[[134 102 119]
 [118 136 129]]
->
[[118 136 129]
 [134 102 119]]

[[132 116]
 [123 144]
 [121 152]
 [121 150]
 [129 123]
 [123 151]]
->
[[121 152]
 [123 151]
 [121 150]
 [123 144]
 [129 123]
 [132 116]]

[[140 139 120 132 143 127 136 121 132]
 [154 143 119 135 133 122 132 117 131]
 [149 124 124 135 135 120 148 129 122]]
->
[[154 143 119 135 133 122 132 117 131]
 [140 139 120 132 143 127 136 121 132]
 [149 124 124 135 135 120 148 129 122]]

[[133 111 139 112 127 139 124 125 117 142 127 118]
 [127 115 141 120 121 149 132 105 120 119 122 117]
 [128 113 129 141 138 139 136 154 117 119 116 102]
 [119 146 105 122 143 118 110 127 130 139 145 131]
 [126 132 121 128 130 127 135 113 152  98 133 131]
 [134 122 136 120 120 143 127 117 128 128 122 125]]
->
[[119 146 105 122 143 118 110 127 130 139 145 131]
 [126 132 121 128 130 127 135 113 152  98 133 131]
 [134 122 136 120 120 143 127 117 128 128 122 125]
 [127 115 141 120 121 149 132 105 120 119 122 117]
 [128 113 129 141 138 139 136 154 117 119 116 102]
 [133 111 139 112 127 139 124 125 117 142 127 118]]

[[120 128 157 128]
 [126 143 121 136]
 [108 124 123 128]
 [115 134 110 137]
 [121 133  99 114]]
->
[[126 143 121 136]
 [115 134 110 137]
 [121 133  99 114]
 [120 128 157 128]
 [108 124 123 128]]

[[139 109 140]
 [104 121 113]]
->
[[104 121 113]
 [139 109 140]]

[[148 141 150 106 105 149 104 106]
 [151 152 149 137 123 151 136 149]]
->
[[151 152 149 137 123 151 136 149]
 [148 141 150 106 105 149 104 106]]
---
[[136 148 147 126 141 142 115 122 124]
 [130 113 123 138 108 131 113 109 108]
 [145 120 123 123 124 123 109 142 150]
 [143 122 110 137 111 120 137 141 143]]
->
[[148 147 126 141 142 115 122 124 136]
 [113 123 138 108 131 113 109 108 130]
 [120 123 123 124 123 109 142 150 145]
 [122 110 137 111 120 137 141 143 143]]

[[114 137 122 122 127 115 112 119 122 125 138 126 129 135 117]
 [126 123 135 107 110 104 127 106 108 134 125 110 112 120 130]
 [112 138 127 135 136 122 110 134 135 124 139 126 137 138 128]
 [133 127 120 124 125 142 133 124 123 126 127 144 125 126 122]
 [122 130 135 135 134 118 123 136 135 129 130 113 133 131 134]
 [136 118 131 115 115 128 137 114 115 133 119 127 116 118 129]]
->
[[137 122 122 127 115 112 119 122 125 138 126 129 135 117 114]
 [123 135 107 110 104 127 106 108 134 125 110 112 120 130 126]
 [138 127 135 136 122 110 134 135 124 139 126 137 138 128 112]
 [127 120 124 125 142 133 124 123 126 127 144 125 126 122 133]
 [130 135 135 134 118 123 136 135 129 130 113 133 131 134 122]
 [118 131 115 115 128 137 114 115 133 119 127 116 118 129 136]]

[[128 128 128 143 157]
 [127 128 155 157 157]
 [128 145 156 157 156]
 [138 157 157 157 157]
 [128 128 134 157 157]
 [128 140 157 156 157]]
->
[[128 128 143 157 128]
 [128 155 157 157 127]
 [145 156 157 156 128]
 [157 157 157 157 138]
 [128 134 157 157 128]
 [140 157 156 157 128]]

[[130 128 127 127 129 127 130 128 129 128 130 127 128 129 126 128]
 [129 129 127 127 127 127 129 129 129 129 129 127 129 129 125 129]
 [117 114 138 138 146 137 116 115 116 115 116 137 116 116 153 114]
 [128 127 129 129 129 129 127 127 127 127 128 129 127 127 129 127]
 [136 142 117 117 109 118 139 142 141 141 139 118 142 141 104 142]]
->
[[128 127 127 129 127 130 128 129 128 130 127 128 129 126 128 130]
 [129 127 127 127 127 129 129 129 129 129 127 129 129 125 129 129]
 [114 138 138 146 137 116 115 116 115 116 137 116 116 153 114 117]
 [127 129 129 129 129 127 127 127 127 128 129 127 127 129 127 128]
 [142 117 117 109 118 139 142 141 141 139 118 142 141 104 142 136]]

[[136 109 134 119]
 [110 120 118 144]
 [113 144 122 106]]
->
[[109 134 119 136]
 [120 118 144 110]
 [144 122 106 113]]

[[124 106]
 [132 145]
 [132 154]
 [124 134]]
->
[[106 124]
 [145 132]
 [154 132]
 [134 124]]
---
[[123 109 108 115 127 133 136 125 132 129]
 [123 113 112 122 124 155 136 125 135 130]
 [114 118 112 123 129 133 114 128 120 147]
 [123 140 133 126 130 108 117 124 104 125]
 [134 137 137 132 147 131 117 125 107 112]
 [124 148 111 125 124 137 137 145 125 134]]
->
[[123 109 108 115 127 133 136 125 132 129]
 [123 113 112 122 124 155 136 125 135 130]
 [114 118 112 123 129 133 114 128 120 147]
 [134 137 137 132 147 131 117 125 107 112]
 [123 140 133 126 130 108 117 124 104 125]
 [124 148 111 125 124 137 137 145 125 134]]

[[112 127 121]
 [111 154 136]
 [115 118 133]
 [150 113 102]
 [106 136 156]
 [135 141 129]
 [127 114 154]]
->
[[150 113 102]
 [127 114 154]
 [115 118 133]
 [112 127 121]
 [106 136 156]
 [135 141 129]
 [111 154 136]]

[[143 117 125 115 151 131 120]
 [149 129 122 104 125 141 133]
 [123 113 150 127 125 101 127]
 [122 114 141 128 143 105 125]
 [141 130 142 107 125 136 153]]
->
[[123 113 150 127 125 101 127]
 [122 114 141 128 143 105 125]
 [143 117 125 115 151 131 120]
 [149 129 122 104 125 141 133]
 [141 130 142 107 125 136 153]]

[[134 112 140 128 130 114 125]
 [135 117 138 132 126 118 128]
 [117 134 119 124 131 136 127]
 [135 115 139 127 130 115 125]
 [137 104 146 130 129 107 127]]
->
[[137 104 146 130 129 107 127]
 [134 112 140 128 130 114 125]
 [135 115 139 127 130 115 125]
 [135 117 138 132 126 118 128]
 [117 134 119 124 131 136 127]]

[[128 128 128]
 [152 108 121]
 [129 127 133]]
->
[[152 108 121]
 [129 127 133]
 [128 128 128]]

[[133 132 120 118 122 135 118 132 105 115]
 [123 126 135 138 132 113 130 120 129 130]
 [124 129 135 134 134 111 129 120 155 143]]
->
[[123 126 135 138 132 113 130 120 129 130]
 [124 129 135 134 134 111 129 120 155 143]
 [133 132 120 118 122 135 118 132 105 115]]

[[130 128 119 126 133 118 120]
 [130 111 140 110 121 138 146]
 [133 127 112 124 127 112 117]
 [121 137 110 118 121 128 149]
 [137 121 102 120 128 129 146]
 [119 138 117 127 125 134 126]
 [131 140 122 107 132 132 127]
 [135 125 130 142 135 109 125]
 [140 132 121 109 140 119 125]
 [115 145 123 125 133 124 109]]
->
[[130 111 140 110 121 138 146]
 [137 121 102 120 128 129 146]
 [135 125 130 142 135 109 125]
 [133 127 112 124 127 112 117]
 [130 128 119 126 133 118 120]
 [140 132 121 109 140 119 125]
 [121 137 110 118 121 128 149]
 [119 138 117 127 125 134 126]
 [131 140 122 107 132 132 127]
 [115 145 123 125 133 124 109]]
